One turn moves each row of this set onto another row. After a few examples, where does it send each row asked below?
Zozul:  0.137  0.204 -0.629  2.330  0.493 -0.308  0.321  0.827  0.394  0.116  0.053  0.326  0.634 -1.295 -0.844  0.321  0.410  0.148  0.930  0.949  0.261  0.724  1.293
lisu:  1.168 -0.670 -1.038  0.448 -0.272  0.163  1.766  0.419 -0.303  0.169 -1.695  0.291  0.985 -2.153 -3.052  0.581  1.223  0.124 -0.279 -1.562  0.854 -0.430 -0.949
Kazug:  0.600 -1.474 -1.498  1.739 -0.257 -0.886  1.508  0.794 -1.416 -0.276  0.155  0.309 -0.112 -3.330 -1.648  0.348  1.460  0.629  0.689 -1.203  0.206  0.107 -0.547
vev:  1.114 -0.201 -0.816  1.297 -0.519 -0.469  0.996  0.344 -0.119 -0.427  1.273 -0.138 -0.038 -1.509 -0.873 -0.467  1.007 -0.242 -0.534  0.079  0.269  0.783  1.720
merum:  0.286 -1.091 -1.460  1.199 -0.520 -1.261  0.335  0.004 -2.108  1.161 -0.280  0.554 -0.861 -1.205 -1.923  0.648  0.699 -0.292 -0.299 -0.983  0.657  0.146 -0.514
koru:  1.116  0.291 -1.387  1.164  0.192 -0.697  1.249  0.549 -0.763  0.637 -0.763 -0.207  1.601 -2.200 -2.666  0.700  0.717  0.707  0.489 -0.345 -1.357  0.241 -0.995
Zat:  0.633 -0.850 -0.942  1.442 -1.378  0.238 -0.264 -0.251  0.889  1.032 -1.609  0.018  0.530 -2.273 -2.766  0.052  1.618 -1.234 -0.162  1.006  0.383  0.740  0.476
bog: -0.386 -0.601 -0.819 -0.054 -0.217  0.536  0.147  0.419  0.305 -0.457 -0.873  0.419  0.711 -1.321 -1.133 -0.423  2.069 -0.039 -1.018 -0.856 -0.744 -0.761  1.004
vude:  0.636 -1.322 -1.612  0.894 -0.231 -1.017  0.321  0.032 -2.185  0.993 -0.587  0.708 -0.551 -1.458 -2.213  0.200  0.862 -0.040 -0.443 -0.978 -0.349 -0.107 -1.026
pupe: -1.114  0.827 -1.031  0.662  0.294 -0.975  0.538 -0.294  0.080 -0.483 -1.029 -0.544  0.585 -1.559 -1.079 -0.280  2.110 -0.571 -0.044 -0.829 -0.376 -1.345  0.143
tavi:  0.190  0.203 -0.501  2.325  0.567 -0.271  0.754  0.927  0.186 -0.118 -0.477  0.657  0.226 -1.795 -0.991 -0.031  0.693  0.203  0.289  1.378  1.194  0.385  1.415
gibik: -0.329  0.318 -0.439  0.546  0.337  0.293 -0.188  0.605 -0.285  0.072 -2.623  0.160  0.271 -1.174 -1.232 -0.488  2.298  0.274 -0.112 -1.028  0.349  0.135  1.248
muv:  0.424  0.470 -0.516  1.670 -0.892 -0.188  1.613  0.364  0.018 -1.082  0.101 -0.202  0.211 -1.737 -1.093 -0.085  0.143 -0.836 -0.643 -0.109  0.540  0.080  1.757
Getut: -0.957 -0.858 -0.842  0.794  0.514 -0.131 -0.508  0.457 -0.237 -0.015 -1.299  0.636  0.391 -1.931 -0.248 -0.120  2.602 -0.035 -0.391 -0.539 -0.701 -0.352  0.518
fiku:  0.598  0.558 -1.923  0.601  0.962 -0.129  1.725  0.117 -1.652 -0.278 -1.325  0.534 -0.052 -2.609 -2.769 -0.299  0.175 -0.229  0.330 -0.623  0.342 -0.026 -0.713
zaset:  0.870 -0.664 -1.107  0.325  0.237 -0.019  1.872  0.156  0.116  0.047 -0.792  0.252  1.163 -1.741 -2.738  0.813  1.285 -0.439 -0.097 -1.259  1.448 -0.405 -0.890
Sel: -0.332 -0.327 -0.613  0.335 -1.104  0.158 -0.251  0.599 -0.646  0.063 -1.594  0.396 -0.340 -1.252 -1.178 -0.402  1.880  0.370 -1.138 -0.981 -0.122 -0.327  1.671
gug:  0.239  0.883 -0.014  0.928 -0.200 -0.775  1.293  0.358  0.922 -0.472 -0.657  0.123 -0.119 -2.011 -1.147  0.879  0.392  0.356 -0.137  0.854  0.371 -0.735  0.522
lonut: -0.579 -0.342 -1.356  0.251  0.555  0.347 -0.215  0.279 -0.181  0.274 -1.530  0.768  0.976 -1.126 -1.018 -0.098  2.596  0.933  0.243 -0.248 -0.056 -0.834  0.518
Nirog:  0.633 -0.071 -2.242  0.554  0.663 -0.549  1.480  0.436 -1.211  0.192 -1.214  0.080  1.312 -2.613 -2.014  0.567  0.465  0.336  0.051 -0.076 -1.163  0.207 -1.052
mobir:  0.972 -1.371 -1.936  1.484 -0.162 -0.452  1.327  0.330 -1.063  0.676 -0.414  0.514 -0.144 -3.188 -1.786  0.044  0.982  0.739  1.183 -1.638  0.030  0.626 -0.396
fek:  0.592  1.264 -0.724  1.258 -0.915  0.129  0.094 -0.479 -0.115  0.753 -0.538  0.022  0.307 -2.865 -2.582 -1.035  1.794 -0.516 -0.724  0.718 -0.906  0.059  0.938
zuv:  0.419  0.295 -0.940  1.780 -0.468 -0.451 -0.238 -0.903 -0.633  0.775 -0.900  0.074 -0.478 -2.964 -2.323 -1.135  1.866 -1.575 -0.365  1.004 -0.255  0.646  0.371
Dufez:  1.104 -1.018 -1.345  2.498  0.058 -1.111  1.704  0.468 -1.583  0.675 -1.722  0.660 -0.020 -2.506 -2.716 -0.786  1.096  0.985 -0.378  0.105  0.294 -0.295 -0.186
zusiv:  0.386 -0.404 -1.822  2.287 -0.866 -0.230  0.437 -1.232 -0.040  0.646 -0.571 -0.193  0.657 -2.856 -2.584 -1.120  2.181 -1.188  0.943  0.482 -0.023  0.140  0.365
Mel:  1.250 -0.014 -0.438  1.070  0.275 -0.396  0.727  0.294  0.321 -0.183  0.240 -0.221  0.229 -0.690 -0.852  0.380  0.309 -0.576  0.120  0.320  0.353  1.395  1.105
sakev:  0.021  0.904 -1.263  1.229  0.672 -0.438  1.504  0.302 -1.209 -0.645 -1.187 -0.141  0.077 -2.025 -3.476 -0.349  0.340 -0.306  1.308 -0.580  0.276  0.075 -0.085
Tiled:  0.520  0.380 -1.420  0.520  0.173 -0.778  0.836  0.712 -0.733  0.718 -1.352 -0.391  1.634 -1.766 -2.592  1.112  1.110  0.775  0.111  0.225 -1.026  0.307 -0.791
kasot:  0.414 -1.912 -1.418  2.382  0.089 -1.301  1.363  0.575 -1.114  0.785 -2.148  0.624  0.251 -1.889 -2.622 -0.695  1.394  0.864 -0.354  0.114  0.166 -0.345  0.123
lufe:  0.432 -1.374 -1.509  1.775 -0.077 -0.992  1.006  0.635 -1.036  0.131  0.436  0.373 -0.420 -3.599 -1.974  0.104  1.928  0.765  1.236 -0.450  0.202  0.472 -0.270
vaf:  0.771  0.640 -1.434  0.809  0.828 -0.445  1.666  0.484 -1.759 -0.724 -0.936 -0.241  0.043 -1.563 -3.060 -0.391  0.471  0.005  0.748 -1.094  0.400  0.206 -0.251
zizu: -0.992 -0.274 -1.149  0.976 -0.255  0.094 -0.338  0.398 -0.811  0.385 -2.374  0.778  0.334 -1.222 -0.957  0.059  2.047  0.916  0.211 -0.523  0.201 -0.854  0.891
Lazat:  0.672 -0.812 -1.057  1.357 -0.602 -0.209  1.438  0.038  0.210 -0.878 -0.314  0.126  0.285 -0.872 -1.119  0.777 -0.224 -0.679  0.342  0.580  1.172  0.226  1.023
zoti:  0.714  0.048 -0.706  1.943 -0.907  0.146  0.276 -0.713  0.937  0.760 -1.172 -0.474  0.787 -2.980 -2.565 -0.640  1.945 -1.361  0.582 -0.267 -0.300  0.767  0.502
gedon: -1.279 -0.458 -1.356  0.951 -0.160  0.078 -0.456  0.552 -0.501 -0.316 -0.925 -0.155  0.540 -1.977 -0.742  0.113  2.727 -0.967  0.213 -0.911  0.884 -0.029  0.654
nofo:  0.599 -0.783 -0.261  2.014 -0.256 -0.522  1.389  0.430  0.079 -0.693 -0.520  0.410 -0.222 -1.934 -0.465  0.409  0.337 -0.750 -0.679  0.669  1.183  0.431  1.168
geboz:  0.701  0.181 -1.037  0.158 -0.537 -0.879  0.835 -0.918  0.667 -0.270 -1.005 -0.716 -0.156 -2.206 -2.902 -0.647  1.749 -1.186 -0.633  1.108 -0.021 -0.246 -0.031
Zad:  1.180 -0.788 -1.147  0.832 -0.522 -0.417  0.966  0.157 -0.301 -0.329  0.391  0.290 -0.251 -0.955 -0.920  0.783  0.395 -0.075  0.094  1.057  1.260  0.802  0.983
neke:  0.398 -0.226 -0.792  2.391 -1.305  0.012  0.364 -0.573  0.485  0.869 -0.684  0.182  0.414 -2.808 -2.410 -1.490  1.715 -0.577 -0.231 -0.122 -0.988 -0.191  1.274
ririt: -0.034 -0.058 -0.832  1.085 -0.530 -1.218  0.180  0.046 -0.312  0.628 -1.113 -0.468 -0.605 -1.732 -0.997 -0.796  3.158  0.845 -0.020 -1.135  0.846 -0.316  1.081
Kurut:  0.819 -0.763 -0.379  1.648  0.029 -1.320  0.681  0.004  0.698  0.441  0.030  0.287 -0.865 -0.689 -1.120 -0.541  0.669  0.843  0.480  0.171  0.030 -0.112  1.236
vuroz:  1.217 -1.377 -1.946  1.824 -0.041 -0.780  1.745  0.552 -1.446  0.791 -2.180  0.430  0.001 -2.332 -2.312 -0.686  0.851  1.147  0.168 -0.760  0.276  0.481  0.188
lafa:  0.898 -0.458 -1.797  0.696  0.206 -0.058  2.231  0.124 -0.624  0.294 -1.468  0.499  1.116 -2.744 -2.140  0.661  0.636 -0.241 -0.535 -0.993  0.735 -0.352 -1.159
gipup:  0.469  0.964 -1.630  1.677 -1.190 -0.196  0.177 -0.962 -0.677  0.704 -1.003 -0.471  0.374 -2.939 -2.792 -0.597  2.010 -1.046  0.705  0.851  0.232  0.459  0.345
Nedu:  0.573 -1.052 -0.923  1.605 -2.117 -1.372  0.230 -0.680  0.532  0.742 -1.003 -0.878 -0.706 -2.181 -2.161 -0.293  1.565 -0.639  0.354 -0.171 -0.409  0.345  0.619
Tilu:  0.397 -0.800 -1.243  1.293 -0.778 -0.079 -0.625 -0.542  0.273  1.015 -1.184  0.205  0.206 -1.761 -2.698 -0.329  1.278 -1.645 -0.334  1.405 -0.201  0.595  0.294
neb: -0.784 -0.076 -1.349  0.686  0.306  0.101 -0.518  0.432 -0.743 -0.192 -1.196 -0.217  0.227 -1.166 -1.368 -0.644  2.757 -0.871  0.268 -0.918  1.275  0.283  0.981
lato:  1.245 -1.028 -2.108  1.091 -0.043 -0.905  0.858 -0.077 -1.965  1.487 -0.794  0.477 -0.219 -1.420 -1.925 -0.102  0.452  0.280 -0.054 -1.367  0.127  0.614 -0.501

Getut -> zoti
zusiv -> Lazat
vaf -> vude
Where do these go?
tavi -> neb
Nedu -> gug
muv -> Sel
lafa -> vuroz
sakev -> merum

